rotation ticks, each row followed by its count of ticks
The counts run from 0 to 154.
[-56.4   4.5 -10.5   4.0  36.0   9.5   9.3 -17.8  11.0  25.2 -16.0 -26.3
  14.7  -2.6  -7.5  -2.6  -4.0  -2.8 -20.9  -0.2  11.7 -15.5  23.6 -12.7
   7.2  25.3  26.4  -2.2  -5.1  -0.9  10.3  20.4  19.1 -13.3  14.7  20.6
  20.9] | 13
[ -0.9 -11.5   4.3 -33.5  -0.2 -19.7 -11.7  -6.5  -8.1   5.6  -6.3   4.0
  23.3 -21.5  -4.5  10.7 -12.1   9.8  -2.5   5.5  19.8  15.4  17.7 -48.0
 -54.5 -26.5  -5.1  10.6 -21.9   8.3  -9.3 -26.6  35.5   2.9   5.3   6.4
   1.5] | 106
[ -3.3  -7.8 -35.6   2.6 -15.6  13.9 -10.9  -3.2  11.8  23.5  15.0  -1.0
  11.8  13.7   0.5  -2.9  -0.1 -14.6  37.4  -7.4  12.9   2.9   9.4  37.9
  27.1  -7.1  40.7 -31.7  -0.2   5.6  -2.3   1.2 -18.2  -5.8   8.2  13.3
   3.5] | 71
[  7.0  19.0  -2.8 -19.0 -15.2  25.7 -46.3  -0.9   1.3   3.5  29.5   8.6
  19.2 -29.3  13.9   0.6   6.6 -22.6  28.4  -2.7  22.0 -21.7  42.2  -5.1
 -17.8   0.1  16.2  -1.2   8.2 -10.1 -22.8 -17.0 -18.5   6.0  -3.8   1.9
 -17.4] | 78
[ -7.3   3.4  -8.2  -3.3  51.3  21.0  -5.9   0.3  13.5  19.3  26.5   9.8
  23.9   8.3  10.0   1.6   3.1 -26.5  -3.4   5.5   1.6   0.3  38.9   8.6
   2.4  -6.4  26.1 -18.6  12.8   6.2  -9.5  41.8  12.6 -17.6  11.0 -23.7
   3.8] | 82
[ 15.8  10.8 -25.3  24.0 -20.5  45.7 -11.4   6.6   3.9  17.6   0.4 -11.5
   8.6  14.8  12.5  17.4  -2.5  19.1  20.1 -11.1   3.7   5.1  59.2   4.5
   1.8   8.9  22.9  -2.9   6.6  32.8   5.1  14.9  10.7  -3.0  12.4 -13.7
   4.9] | 153
[ 26.6 -39.3  -9.3 -10.2   9.0  -9.0   7.8   8.9  -5.8  18.9  -1.6  11.5
  -8.1  24.2 -23.6 -11.2  -7.6 -43.4  -5.0  15.5  12.2  40.8  -6.5 -25.1
   6.0  -2.0  -1.7  -6.1 -31.3  14.1 -18.4  -3.9   7.4   4.4   3.4  -1.5
  31.2] | 111
[-15.2  19.7 -21.6  14.2  12.6  16.6   8.7 -24.9  24.6  20.3 -11.3  -8.2
  -1.1  -2.5   5.9  25.3  -4.0  -2.0  12.8   0.0  50.6  -2.3  10.8 -20.6
 -15.7 -15.1  -5.4  25.6 -20.4  -2.4 -15.1  -3.2  26.6  -5.4  20.9 -26.9
  18.5] | 24
[ 13.4  19.8 -16.4 -46.3   0.0 -12.2   1.1  -7.0  -2.6  20.3  -9.3   9.3
   4.5  -2.5  39.9  16.0 -17.7  -1.6  -8.5  -4.6 -40.9   7.2  13.1  18.0
  -8.1  -8.8  16.4 -33.0   2.4  18.9   6.6  31.4  21.6   8.3  -4.7  31.1
  10.6] | 134
[  8.8  -7.2  -4.8 -15.0  19.1 -18.1  10.2  16.5 -11.2   4.6   5.3  14.0
 -20.5   3.9   1.6 -25.0  32.0 -17.6 -26.7  21.6  26.3  31.6   6.9 -33.5
  -4.6   7.3 -34.0   2.9  -0.7   0.6 -24.2 -21.2  20.8 -22.2   3.3 -34.6
   6.0] | 109
[-60.4   3.0  20.8  10.6  19.5 -13.6   6.3   6.4  -1.3   6.9  18.2   0.9
   0.1 -27.0  -4.9 -26.1   0.0  -1.7  30.8   8.0  15.3 -20.4  14.4 -16.5
   7.9  13.4  27.6   7.8  -6.8  -8.0  -6.1   3.1   6.5 -17.1  -1.6  32.4
   4.5] | 15
[ 25.6   7.4  -3.5 -27.2 -33.1  -8.7  15.5  37.9 -22.1  13.3   7.1  31.5
 -17.4  -4.1   8.6   3.9  20.6 -21.8  28.6 -12.7   0.4  30.2  -9.0  11.3
   3.0 -20.0 -10.2 -23.4  -1.2   8.5 -17.2 -23.5   9.1   9.6 -18.6  -9.5
   8.7] | 49
[-14.9 -14.8  -1.7  11.9  36.0   8.3  -8.4 -17.2  20.9  31.4  25.0  10.3
  17.5   1.6   0.6 -12.6  -8.5 -23.6   9.2  12.9  -6.1  -7.0  46.7 -12.7
   8.9 -19.2  39.4  -4.0   2.3  19.3  -8.1  27.9  21.3  -5.5   1.3 -10.4
  12.0] | 83
[-19.2  18.6 -17.7  -9.8  22.6  38.0   6.3  35.5  -3.2  -4.0 -18.3 -23.6
  11.1 -11.6 -22.0  -7.7 -13.5 -11.0  13.3  -1.9  37.4  -8.7  -2.6  -7.1
   0.9  18.8  -9.4 -37.2 -14.9 -13.7 -35.1 -19.2 -13.4  -2.5   8.5  16.5
  -5.0] | 19
[-31.5  -5.1 -22.7   4.9  16.8  -5.0 -17.0 -26.5  16.0   2.4 -24.9 -17.3
   8.9  -2.4 -18.5 -11.9 -12.5  18.3  -2.7  17.8  17.1 -15.2  39.7 -39.2
  15.9  21.5  11.4  14.0   9.5  -0.2  -3.1   0.5   3.2 -25.9   5.6   9.8
 -37.5] | 86
[ 12.0 -10.0   0.9   3.7  20.1  37.3  -9.8  -1.4  14.2  33.8  50.3   8.5
  -8.7 -18.8  -0.8 -26.0   2.0 -22.8  -9.7  17.1  -8.5  -9.9  32.4 -10.0
  12.1  14.3  11.6  -9.9 -21.2   8.2 -32.3   4.7  -5.9  -1.5  -4.1  23.6
  32.4] | 10
[  8.9  18.5  -8.8  -8.8   9.4  58.3 -30.6  15.6  16.0  10.2  11.6 -12.4
   0.1   1.7   9.5  18.4  13.6 -13.5 -22.0   1.1   0.4  -2.4  52.6  -3.7
   5.1  28.8   4.0 -10.4  22.1   8.1  -6.8   8.2   2.5  -0.2  -6.3 -14.4
 -12.2] | 80
[ 10.4   5.4   6.6  -2.3 -17.5 -43.3  -6.5  40.8  -0.6  -7.6  -7.9  30.3
 -25.1   2.4  37.7  -7.0  27.3 -16.6  26.4  21.9   9.3  27.6  10.7   5.6
   4.9 -22.7  12.4 -34.6  12.4  -2.9   1.8 -14.6   0.7   9.6   5.1  20.4
  -9.5] | 129
[ 26.0 -12.3  -0.9   6.9  31.5  -4.1  31.0   4.4   2.5   7.1 -35.2   6.8
  -2.6   5.2 -19.3 -26.4  -5.8 -27.6  12.0  -7.4  33.1  11.4  30.3 -17.9
  12.0 -11.9 -25.8 -20.3 -17.9  16.1 -26.4   8.8 -28.9   4.5   6.5 -25.5
  10.1] | 30
[  9.5  10.2  16.5  33.9  31.4  -5.0  15.6  25.2 -14.0   0.3  -8.5   0.4
  19.0 -20.5 -26.5  -3.9  28.1  28.0  -3.4 -11.3  16.6  17.5  29.9 -14.5
   0.2 -19.4  -9.4 -28.7 -12.4  31.7 -21.7 -16.5  11.8   4.3  16.7 -18.8
   7.8] | 102
[-27.8   6.0 -31.9 -17.3  34.2  30.8   9.4 -10.4 -19.2  19.9   2.9 -21.9
  29.9   1.9 -31.0  -3.1 -23.2   8.1 -16.5 -25.4  21.1  -2.8   6.7   0.5
 -14.6  12.9  -2.2   0.8 -15.6  10.2 -22.1   9.7  11.0 -22.6   3.9   6.8
  11.7] | 93
[ -0.1  -8.0 -12.4  23.3  22.0  15.9 -13.2  13.6  -0.9  -4.7  12.9  -8.4
  -4.2  16.2  11.2  -0.4  18.7   8.2 -12.9  -4.5  16.5  14.7  50.7  23.7
   8.8  23.4   8.6 -49.4  13.8  18.1  17.4 -15.3   8.7  -4.0  11.5  16.6
 -10.4] | 0
[ -2.5  33.2  -1.3  23.7  39.6  15.5  28.4 -21.7   1.2  24.1   7.5  -1.0
 -10.9 -17.4  14.6  12.2   2.0  11.0  19.4  -4.5  34.3 -12.6  21.7  -2.5
   0.7 -10.2 -28.8  12.3 -21.5   6.3 -24.4  -0.6  29.3  -5.7  13.3 -16.0
  16.1] | 23
[-33.4  11.3  18.6  19.8  12.3 -16.4  -5.0  -2.9  11.0  -1.4  13.9  -1.8
  -0.4 -36.4  -5.8 -26.3   7.4   3.9  27.9  19.1  23.1 -18.4  14.9 -25.1
  15.1   8.8  13.1  11.2   0.1 -10.3 -33.0 -17.4   5.0  -8.3   0.9  25.7
  -3.3] | 16
[-14.6 -13.2  -2.0   7.3  -3.0  11.5 -11.5  30.4   4.4   3.2 -19.1  -7.9
   4.6   9.7 -52.7   9.5  12.7 -21.2   9.1 -11.4  51.1   6.7  10.9 -28.4
  -9.1   7.6   8.1  -5.4  -9.5  -9.0  -8.7 -22.5  -5.5   5.6   8.4 -15.9
   1.7] | 99
[-26.3  -0.5   2.6 -17.4  -5.9 -25.4   3.5   3.3   2.2  -7.6 -48.6  -3.4
 -31.5  28.5  35.9  28.5   8.7 -18.1  23.2   5.1  21.7  18.4   3.0   8.7
  -5.6  18.2   8.2 -14.3  -2.0 -12.0  29.8  -7.3  31.9   1.5   7.7  12.3
  -4.0] | 127
[ -9.6  21.5 -14.0 -31.1 -34.0 -32.6   4.2  19.7 -23.5  -6.9 -41.4   2.1
 -15.2  -2.7   6.6  10.1   8.1   7.8   7.6  -3.9  23.5  28.6 -25.5   5.6
 -12.3  -0.8 -11.5 -19.3  12.7  -3.0  -3.4 -27.3   6.7 -20.2  -4.7   0.7
 -16.4] | 47
[ 18.9  21.3  -9.7 -12.3 -16.8  46.6 -50.8  10.9  16.5   5.8  17.5  -8.8
  14.1 -19.9  20.1  12.9   9.9  -9.6  -3.2   2.0  12.5 -10.2  49.2 -14.2
 -10.6  24.5  18.9   1.0   9.4  -3.3 -16.7 -22.0  -4.8  -1.1  -2.7   0.7
 -12.8] | 79
[  4.5 -16.6  28.1  -1.3 -38.4 -54.9 -13.2  -8.4   3.1   9.3 -12.9  17.9
 -18.1   0.0  40.6   8.2  27.2 -16.2  16.2   4.3 -22.7  13.2  26.4  -0.4
  14.3  -7.3  19.1  13.5  12.6   6.3  12.1  -8.5  13.5 -11.4 -10.9  -7.6
   2.0] | 56
[ 24.8  13.3 -36.8  13.3 -24.2  49.0 -17.7  13.5   1.5  16.6  21.5   1.7
  26.8  17.5  14.7   2.7  -7.9  -2.0  34.8  -6.7  15.6   4.7  31.0  22.9
  -2.3   3.1  22.1   5.3   3.7  27.2 -15.9  10.7   3.4   8.2  12.1 -12.1
   0.3] | 152
[-14.2  -5.2   8.1 -32.2 -14.0 -55.6   5.0 -12.1 -12.2   1.3 -14.8   9.8
   2.7 -14.8  -7.2 -18.9  12.5  -2.7  17.8   4.1   7.3  10.3 -37.3  -9.4
  -2.3 -22.3   0.0   6.8 -26.0  -7.5 -27.9 -30.1   3.1 -11.1  -3.4  26.8
  16.9] | 117
[-10.3   1.2  -2.1  13.5  32.6  -3.6  -8.4  -6.5  19.0   3.1  12.6 -12.8
  -7.1   5.0  -0.5  -0.4  27.7  16.8 -20.0  -3.5  17.8   1.3  46.2  28.2
  18.7   0.3  20.1 -63.5  19.8   6.8  11.2   4.0  18.8 -16.9  15.8   4.1
 -10.4] | 1
[ 16.8  11.2  12.4  -0.5   9.5 -14.6  14.3  -1.2 -10.0  18.3 -44.3 -11.0
  18.4 -20.0 -12.1  -0.4 -11.7  20.8 -12.9 -15.5 -20.1   4.2  20.8 -39.1
 -24.4  -5.3 -15.0   7.2 -29.2  47.1 -17.0   1.1  13.5  10.6   9.6  19.6
  10.6] | 33
[  0.2  19.1  -8.7 -14.1 -24.7 -18.5  -7.9 -36.7  17.5  20.0  -9.1   3.5
 -28.8  -8.8  52.1  -1.0   8.3 -21.1  -4.2  28.3 -15.4   1.2   3.6   6.9
  23.9  14.9   9.3  24.8  -0.4 -15.3  -9.1   9.5   5.0 -15.9  -2.6  -2.0
  15.8] | 137
[-38.0   5.4  17.3  23.2  12.4   3.2   9.9  -1.7 -11.9  19.9  24.9   5.2
 -15.8 -25.1 -21.9   0.0  23.9  13.5  17.1 -16.0  23.4  -7.1  22.6 -25.5
   3.3  10.0   3.1  44.2  -6.3   1.8 -10.6 -19.2  27.4 -10.4  -6.3 -15.9
  15.5] | 96
[ 39.1  13.4 -30.0 -19.7   5.8  -3.4  -1.6 -17.6  10.0   3.8 -31.0   2.0
  -9.9  11.6  41.7   9.6 -13.2 -14.7  -1.6   9.2  -2.9  13.0  22.8  28.2
  12.3  -1.3 -21.9 -50.1  -8.8  13.7 -17.9  -8.7 -16.1   7.0  15.0  17.4
  -9.7] | 132
[-25.7  -9.0  14.4 -15.2  17.4 -49.7  31.7 -13.3 -18.4  12.5 -43.9  -5.7
 -18.8 -11.0  -7.1  -7.1  14.0   2.7 -13.3  -8.0  -9.9  13.0  -7.6  -9.9
  15.1  -2.9  -9.2  -9.8 -17.9  11.6   5.1  -0.5  32.1 -10.5  -6.4  17.5
  17.7] | 115
[ -2.5  20.7  -1.6  28.3  -4.7   1.5   7.6  17.1  -1.4  15.5 -18.5  -4.6
  -5.8   4.0  13.3 -20.7  13.5  -5.5   9.2   9.0 -37.8  -8.9  22.0  21.9
  48.9  27.3  14.6 -23.1  17.9  21.0 -14.2  23.4   5.8  -5.0  -8.8  19.9
   5.1] | 142
[  1.9  11.1  -4.3 -17.2   4.5  -0.8  21.4  35.5  -4.0  13.5   4.1  10.0
   3.1   8.9  17.1  14.9  22.5 -20.6  -6.5  -7.7  -3.6  28.7 -33.6  23.3
   2.1   3.7   2.5 -34.9 -14.6   6.8 -17.3  -1.1  32.5  -3.6  -2.6  -2.2
  45.6] | 122
[ -4.9 -19.6   8.0 -13.5  31.0  -6.5 -13.0 -37.2   6.6  19.3  22.9  12.9
 -11.4 -11.3   8.1 -14.9  -4.5  -6.3  20.4  -2.4  13.8  -9.2  38.6  12.4
   4.7 -38.1  24.1 -31.7  -9.4  -1.3   3.7   0.8  14.4  -1.7   5.0  23.7
 -17.4] | 3
[ 11.8 -14.7  -4.4 -21.4 -22.7 -26.7 -24.6  -6.0  -6.1 -20.4 -41.2  -0.8
  -3.1  17.8  29.5  -7.4  12.2 -40.6   7.4   5.9   0.5   5.6  12.7  15.0
  26.1  17.1   0.1  -6.6  10.2  -3.0 -13.5 -21.8 -29.4  -9.1  -8.7  -6.0
 -25.1] | 58
[ -4.8  18.8  -7.0 -16.5  -6.2  -2.1   5.0  35.4 -22.0 -14.4 -23.5 -12.9
 -12.0 -10.5  20.1   5.5  15.4  -6.7 -15.3  -6.3   4.9  19.5 -22.2  15.8
   1.8  42.7 -27.4 -18.9 -17.1   2.3 -24.9 -37.2  -4.3  -4.8  -2.2  12.2
   8.7] | 120
[-10.5 -10.4  24.4 -13.7 -19.4 -48.6  -6.5  -4.6 -10.3  15.4  -1.4  20.1
  -2.9   8.4  49.8   5.7  19.8  -7.2  10.0  -2.6 -15.0  23.8  13.0   4.7
 -10.8 -14.3  27.2   8.7  12.4  22.1  14.8   8.1  17.4 -14.3  -1.5  -8.0
  12.2] | 55
[  7.0   8.8 -28.8  -8.7  -8.6  47.5 -15.0  18.9   1.2  13.7  28.7  20.4
  -1.8  10.8  12.9  -2.7  -4.5 -30.3  44.0 -14.0  28.8  -6.6  14.7  20.3
   4.3  -5.7   6.9  -0.5   1.9   6.5 -22.1  10.3  -3.4   0.7  -6.7 -16.7
  -0.2] | 151
[  4.5  -4.7  18.0 -33.3  -6.8  -4.9 -12.3  16.1 -12.2   5.8  -8.0   3.0
  -8.0 -19.0  -3.7   7.1   1.2  12.6 -14.6   6.0   8.1  26.2  24.5 -48.0
 -42.2  12.2 -22.1  21.4 -14.3   3.2   2.7 -25.6  46.0   4.6  -5.4  -3.5
   0.0] | 107
[-18.6  15.2 -11.4  -5.8 -34.0  10.1 -11.6  18.7   3.0  13.3  25.9   2.5
 -35.2   4.8  18.8  -0.4  31.0  -1.2   8.2  13.8  -8.8   2.5   6.1  14.4
  30.7  47.1  29.5   0.3  27.6  -3.6   8.9 -15.1  17.5 -18.1 -28.9  10.2
 -12.1] | 68
[ -2.8  33.2 -24.3 -20.1 -16.9  32.7  -5.1  21.4   7.7  21.2  11.4  11.2
 -12.0   2.1   3.7   1.5  17.5 -34.6  40.2  -2.4  22.9 -11.3   8.7  16.7
  20.6   0.4   6.4  -4.6  25.6 -22.5 -19.9  11.0   2.5  -4.2 -20.8 -25.0
 -17.0] | 150
